One turn moves each row of this set onto another row. After a few examples, where does it send each row asked below?
q539: [ 21  15   7  12   1  -2  12   4  12  32  29  -4 -21]
q572: [-16  32  22 -13  17 -30  17  -1  -7   0  -8  -2  36]
q19: [-14  -1  17 -39   8  -6  -4   4 -14 -15  -6 -10  50]
q945: [ 21  18  18  -5  30  -2  11  -8  12 -18  32  15   3]
q138: [ 14  -1  10   2  12  26  31  -9  14  10  23  -2 -19]
q542: [ -3  13  25  -7  28  11  40 -15   9  -7  15   3  10]
q609: [ 21  -1  20 -14  12  12   6  -4  12   8  47  -2  13]
q593: [ -2  21  17 -20  28 -16   7  -5  -4 -35  -1  14  31]
q570: [-11 -20 -14 -18 -15  24   5   9 -14   6 -34 -19 -12]
q587: [ -9  -1 -17 -12 -24  -9 -14  21 -19  22 -34 -22  -5]
q156: [-16 -10 -17  -7  13   4  12 -13 -10 -11 -26  41  -1]
q589: [-24  16   1 -20  -4 -25  -2  12 -21   3 -37 -13  27]
q388: [ -7  -6 -10   1  21   5  18 -19   0  -7  -9  46  -7]
q521: [-13   5   0 -30   8 -13 -11   9 -19 -33 -33   1  26]
q349: [-18  41  22   0 -14 -21   5  12  13  -7  12   9  28]
q629: [ 23 -15 -22  -7 -13  16 -21  15  -3   0  -2  -5 -32]
q967: [32 -3 17  9  6 -5 -5  5 21 18 38 -1  6]
q296: [ 10 -25 -11  -8 -24  -4 -32  25  -6  14 -18 -19   8]
q719: [  8  32  24   4  20 -19  24  -5  11  15  25   3  13]
q860: [ -6   6  22 -14  11 -28  -6   7  -2 -12  -6  -2  54]
q711: [ 29 -21  -3   6 -15   2 -23  18  10  24  16 -13  -9]
q10: [-22  20  -5  -7 -42 -12 -17  27  -1   3 -18  -4   9]
q242: [ -3 -11 -17   2  16  11  14 -16   0  -2  -7  43 -16]
q592: [  2   9  28 -26  20  -2   9  -7   2  -8  26  -1  43]
q947: [  3  24   4  11 -34   0  -6  20  21  17  24   4 -12]
q533: [ -7  17  -7   4 -46  -1 -16  28   9  15   0  -4 -12]
q732: [-22  10  20 -22  22   2  31 -10  -9 -18 -17  -1  30]
q706: [ -8 -12   1 -18 -10 -20 -26  19 -12  -3 -29 -12  39]
q630: [ 10 -17  -9  -3  -9  34  13   3   2  17  -1 -14 -31]
q938: [-12 -16 -23  -3   9   9   7 -11  -9  -4 -27  39 -10]
q642: [-28  32  10  -9 -29 -21  -6  20   2  -9 -13   3  28]
q574: [ -4 -17 -22   0  10  11   9 -12  -5  -1 -16  40 -18]
q331: [-14  -6 -11  -3  20   2  17 -17  -5 -11 -18  45   1]
q485: [ 13  -1 -15   2 -20   3  -7  16  -1  35  -3 -18 -29]
q674: [  9 -28 -12 -26 -21  20 -23  16 -11  15  -1 -22  -1]
q288: [-27  -6  -1 -27   0   8  14   3 -19 -12 -43 -13  18]
q152: [ 26 -19   1 -14  -8  23 -11   7   6  21  33 -13  -8]
q581: [-11 -18  -4 -37 -14   7 -21  13 -21  -2 -21 -20  29]
q729: [ -3  38  19   9 -19 -11   6  12  22   4  31  11   6]
q139: [ 34   1  -2   2   9  13  -3   3  13   0  30   5 -28]
q77: [ 15   9  29  -1  19 -20   3   0  14  -1  27   5  38]
q94: [  0 -13 -21 -23 -13   3 -26  18 -18 -15 -34  -8  -5]

q10 goes to q642
q674 goes to q581
Now find these:
q593 goes to q945
q542 goes to q138
q860 goes to q77
q572 goes to q719
q242 goes to q574

One turn moves each row of this set onto another row. After a few examples, where does it send each row asked below?
q437: [  4 -17 -19 -27  -4  -5  12   3  36 -35  -2  18  36 -15   5  -7  -4  -4
  24  -6 -12 -35  -6  -1  -9  11 -16   2  22  39  20  -9 -22  15  11 -28
  -2  -7 -44  -1  -2 -10 -23  12]
q903: [ -8  33 -18 -12   4  -9  20 -17   8 -10 -18  -3  -1  -2  -4  20  24  19
  -9 -28   9 -22   3 -10  21  13   4  27   6 -21 -21  24  23  12 -51  20
  31 -12  37  -1  -9 -14 -18   4]
q293: [ 13   1 -32  41 -25 -18 -22   0   2 -21   9  -6 -10 -23  42  12  -5 -14
  16   2 -31  -7 -13 -27 -27  -8 -20 -22  12  13 -27   4  22  22   5 -25
  40   9  18 -11   5   3  -9 -18]
q601: [ 39  -4 -15  15  27  14  20   1   2  -9 -15  -3 -10   5  34  24   2   3
   1  -8  17 -12 -17 -25  -1   9  12  -1 -46 -18  20  10 -15  10 -28   4
   8  -8  -4  33  14 -34 -33 -13]
q335: [ 26  30 -17  -9 -34  35  -8  22  15 -12  -6 -10 -29 -14  -3  -1  18  -6
 -17 -42  -1  10  13  -6 -21  17 -14  10   0  12  14 -42 -10  -1 -20 -22
  -8 -20 -28  15 -23   2 -13  22]
q275: [ 15  10   2  33 -21  13 -25   6   1   8   9  -5  29  -3  -2  -5  13  19
  -1 -27  22 -16  -8   3   0  -4  24  27  57  10   9 -24 -12   7  -3  33
  22 -32  30  30   9  -2  14   7]
q917: [ 51  12 -10  15 -24 -13 -11   9  14   3   5  17   0  10  14  16  32  17
   4  -4 -40 -26  -1  27 -10  50  17 -14  -3  13 -14 -19  -2  35  -2  17
 -48 -31   4   7  14   0 -21  -8]
q249: [ 36   6 -45   2  20 -32  -4  19  -3  18 -17   0  -5 -49  -1  17  -6  13
  -8 -21  11 -14  14 -23  -4  23  -8  12  10  -3 -34 -20 -13  20 -12 -11
  19 -23 -11  29   2  -9 -11 -50]
q363: [ 33  33 -26  15  -5   9 -12   1  30   5 -41   8  26 -18  -2  14  68  37
 -11  -1  21 -14  -3   9   0  -9   8   8  28  -5  -1 -12  -9  -8  -3  25
  13  16  16   2  -6 -15  11  -3]
q319: [ 27 -42  22 -29 -36 -30 -30 -15 -14  -3   1 -26   2  -9  13  13  49  22
  17 -31 -18   2   7 -23  -7   6  -1  -6  27  18  -5  -3 -15   3  -6  18
 -21  10  -7  12  -2 -23  -3  -2]
q406: [ 35  -5 -14   0 -25 -17  54   8  35 -27  10 -12  34  -3   9  19  28  20
   5  -9 -23 -62  17 -33 -18  29   4   4   9  21 -14 -14   7  18  -8  12
 -16 -15   7  12   9  -7   5   6]
q347: [-28  -7 -25 -22  -5 -35  26   3  49 -21 -17  20 -13  11  -1  12  27   2
  13  10 -13 -33  16 -18 -11  42  10   3  31  14  -6  18   2 -14 -19  15
  -1 -27  -5  -3  -1  10  -1   6]
q305: [ 15   1  -3 -30  -6  -3   9  11  -5   5  -5   4  13 -80  29  11  45   5
   7   3 -13  -8 -20 -11 -18  14  27  17  10   6 -16   9   3  14 -18  20
 -34  -9  11  11   0  -4 -46  -4]
q825: [ 14  -1 -24  27 -14   2 -10  25   2 -10 -20 -35  35   0 -17   5 -31 -11
   4 -17   7  11 -22 -27 -20  17 -28  -4  -1  -8  -8 -11 -26  28  14  15
 -13  -6  -7  -1 -34  18  -6   3]
q804: [ 18   4  11 -19  -5 -29  21  16  -8 -28   1 -20 -18   9 -10  24   1  10
   3 -19  19 -50  -4 -15   3  -8  26 -19  22  -3 -13   4  27  11   1  19
 -20 -31  19  21  20  22 -27  -3]
q239: [  5  43 -37  26 -31  12  -5  -8  -8  21  -9  10   8  -8   9 -30  16  21
   1   2 -22 -13  -2 -13 -15  14  25   6 -14  -3 -10   8   2  15  12  46
   5 -10  22 -40 -12  -3 -16   4]
q992: [ 28  -5 -59  29   1 -22   6 -18  26   3  20  11  23  -2  14 -24   6  10
  -9 -33 -34 -10  13  -8 -55 -21  -2  20  17  17 -19 -22 -10  -7  13  -9
  -4  11   0  21   3  -2 -13   3]
q185: [ 10  -9 -43  44  -2 -36 -19 -23   1 -39 -23   8  22 -36  18  29  42  -8
  -5 -18   0  -5  24 -20  -7   0  23  -6  19  -7  -1  -1  -7   2 -39   9
 -25 -12   4  16  -7  -9 -32 -25]
q426: [ 51  10 -37  13  -2  -5  -7 -26   0  18  19   1  -4   2  25   8  16  28
  30  -7   6   3  23   1 -39   2 -30  11 -30  10 -28  19   7  -8  20  12
  25   1  18   0  -3  26   4 -10]
q988: [ 30  56 -23  33   5 -19 -12  27  -3 -15  -9  -2  12 -20   1   3   9 -16
   2 -54   5 -10   7   4 -33  -2 -18 -18   6 -13 -29  29  11   7   0  27
  12 -19 -26  26  -7 -17 -21   9]
q934: [  6   6   1  18  -5  13   8 -19   4  -3 -31 -11  -8 -18  10  -7  50  18
   9  19  -5  34 -21  -1 -12  -5  -1 -29 -13  22  -5  -5 -35 -12  20   8
  17  -7  12 -16  -3  33 -15  -4]
q717: [ 17 -16 -23  -5   4  -2 -21   9 -25  16  22 -11  13   9  10  13  51 -17
  -8   3  -5   6  -1  23  33   7  31 -20  13  27 -12 -19  -9  19  -2  -3
  21 -12 -15  30   3 -11 -30  24]
q718: [  6 -30 -38   8 -30 -32   7  -7  41   9  11  -7  10 -10  20  19 -15  -6
   2   8  -4   2  -6   2 -21  18 -12   2  18  30  19  -8   8  20 -17   2
  16  18  -3  22  21 -16 -40  42]
q277: [ 21  19 -24   4 -18 -15  -7  10  39 -40 -48   8 -31 -20   6  11  27   2
  -5  -8 -14  16 -16 -39 -16  40  -2   5  21  34  -3  12   1  49 -10   6
  31 -10   3  16  -5  -8  -1  -6]
q951: [ 37  -7 -19  35   3 -18  14 -14  12   8  -7  17  11  14  -8  21  29  20
  15 -18 -39   1 -19 -10 -40  16  -1 -32 -29  15 -34  -2   4 -10  10  20
   8  -8  30  16 -28   4  -4  28]
q43: [  0   4 -42 -10  21   9  -5 -13  -9 -45  -2  13 -16   0  -4  19 -16  -9
  23 -43  13 -33  11  11  28  -6  10  16   0   4   2  10 -19  22 -20 -19
  -5 -19   3  -8   0  15   5   1]
q721: [ 42  14 -12 -12  23  -6  30  -6  -1 -13  12   5   1 -10 -21  53   3 -22
   1  -1  -4 -31  22 -29   3  18  14  -6 -23   8   4  12 -19  -9 -23  25
 -13 -37  12  13  -4  20 -22  11]
q902: [  6   2 -24 -16 -21  10  10  15  29 -26 -24 -18   8  -2  -5  -3  28  14
  29 -14  -7 -33  13 -15   0 -15  -8  10  13 -13 -17  30   5  20  10 -25
  -4  12 -31   4   5   8  -1  53]
q471: [ -6  19   0  -5 -22   4 -36  16   6 -21  -1  -1  13  -3  15   4  19 -12
   0   2 -45 -71  15 -21 -12 -12   0 -22  13 -13 -14  23  -2 -11 -14   7
 -18 -11  12  -8  17   1  -9   0]
q522: [  0  -2  12 -33   1  -4 -44  18   4   5 -19 -11 -12  -3  -8  16   2  -3
  10  -6   6 -30  36  17  15 -16 -16  -5  19 -16 -11  -6   3   2   8   6
  14 -25 -22   1 -27  22 -34   9]
q487: [ 19  12  -3 -15   4  -8 -62 -10  -5 -16   6   8  37   8  34  48  12  -4
  30  -3 -25  -5 -13  -8 -27 -12 -10  32  -6  19 -15  16   1  -3 -20 -11
   5  14  12  18  -5   9  -5  -5]
q115: [ 20  30 -11   5  10 -10   3  -2   1  -4  18 -15   1  -4 -25  21   9  25
  -9 -13   4  10 -13  -4 -41  27   8 -19 -10  25   6 -15  -4  -6 -54  26
   4  21  17 -19 -10   3  -8  38]
q830: [-28 -13 -11  -7 -10  -8   4  20  10   3  -1 -14  20   1  -6  -4   1  13
  31 -37 -11  24  -9  29 -17   0 -11  16 -15  15  -2   3 -25  -8 -17  44
  23 -27  -6   1 -11 -31   3   6]
q14: [ 10  -1   5   9  12   4   5 -10  -9 -19 -11   9  -4 -28  33  -8  32  -4
  23 -56  -3  19   1 -11 -38 -13  15  -3  24  30   7 -40 -21   7   6 -31
  15  -1  -1  35   3  13 -44   4]
q222: [ 36 -16 -22 -10   6   4  13  -6 -45  -7  -3  21  -4  20  17  -4  52  13
   2 -15  16  19   2   0 -25  12  27 -14 -17   7  12 -10 -19 -19  11  34
  24 -19   4  17 -10  10 -36   6]
q318: [ 49 -31 -30  -8 -22  25 -36  25  13 -10 -21   8 -11 -29   2   7   4  13
  12  27  -1  -3  29  -7 -20 -31  26  24 -15  -4  -4  12   2   6  -3   3
 -10 -13 -17  -5   7 -16 -18   7]
q473: [ 22  12 -43  17  12   6  -7  38  44  -4  28 -25   7   7  25  14  41  -8
  -1 -10 -13 -32   5 -17 -37 -14 -17 -14  -6  10   6 -17   4  -9  -5   1
   3  -4   2  45 -11 -13  10 -24]
q230: [ 45  14 -19 -24  -3  15  30  11  -7 -31   3  -3   9  -8 -38  18  19  -3
  14 -26  30  13  -1  11  20   3  -9   6  14   2   8  -2  -7  20  -2 -29
  16 -31 -16  13   9   9 -35  16]
q621: [ 20   6   5  23  29  -3 -22 -11  20  -8   4  16  31   0  22 -13  22  33
  37 -24  12  -8  -2 -14 -31  35  25  21  21   5  15 -12  -2  35 -26 -21
 -17  -4 -25  20 -13 -10 -38  -3]
q558: [ -3  14 -13  48 -10   5  -3 -35  18  13   8   3  21 -31  34 -14   1   1
  14 -27  -7 -18  -3 -14 -19 -13  11  16  -1  31 -23 -19  20   6  20   0
  -5 -34  31  26 -28  23 -26  -2]
q273: [ 12   6 -21  -2 -36  -5 -15  41   6  -3 -27  -2  13  14   4   1 -31 -19
 -10  11   7 -16  27 -19 -31  -8  36  -2  -1  23  -8 -18  11   6   8  35
  -9 -18   2  -4  27 -17 -36  -7]
q781: [ 14 -26 -28  -6 -45  23   4  21 -12  -2  14   9  28  -7  26  14  27 -32
  29 -12   8   5  -4  -7 -17  50 -12  -8  20  13  -9  15  -8  -6  -5  15
   1   4  19 -20   6 -26  10  12]
q704: [ 13   3  -2  12 -20 -10   4 -31 -29  -7   3   9   3  -1  46 -35  18   0
 -20 -10  14   4   2 -32 -23  15  15  -5  29  31 -30 -13   1 -21   8 -19
  30  -6 -15   0  18  -1 -30 -14]
q852: [  5  15  23   2  22 -27 -26  18  -6 -26 -18  -1  16   1  38  34   2 -10
 -18  13  -5  -2 -10  -8 -32  11   5   6  16  18 -34  -9  -3 -20 -23  14
  43  -5 -32  11 -19  12 -15   7]
q905: [ 18  -3 -12  15 -18   8 -21 -13  11   3   0  -6 -28 -30  12 -27  10  20
   3  -3  16  14  12 -16 -20 -12  11  25  42 -11  20 -29  -3   8  13  11
  -6 -14   5 -27 -25  20 -32 -33]
q445: [ 37   2   4   3  -2  16   2  -8  22 -19  -8   3 -26  -3  21  28  -4 -23
  13 -43  -6  14 -15   0   8  21  14  30  11  33 -23  11  12  53  -7  19
  -3  -8  36  -2 -12 -27   4   0]
q326: [ -8 -21  -6  15 -10 -14  -3  -6  28 -52  -6 -14   9   9  18  -2  13  23
  19 -16   7 -17   0   5   0  17 -21  18  57 -16  11  11  -9  41 -24   1
  27  -1  15 -13  10   9  -2  -9]
q416: [  5  -1  14 -11  -2   1   3   0 -11  28 -13  -9 -26   0  46  23  24 -11
  33  -3  -6  21   7 -29   3  10   6   8 -15   3 -35   3  20   6   8   0
  50 -10   9   0 -16 -11 -31 -18]

q43 goes to q558
q781 goes to q830
Now find these:
q601 goes to q621
q239 goes to q522
q222 goes to q437
q363 goes to q318

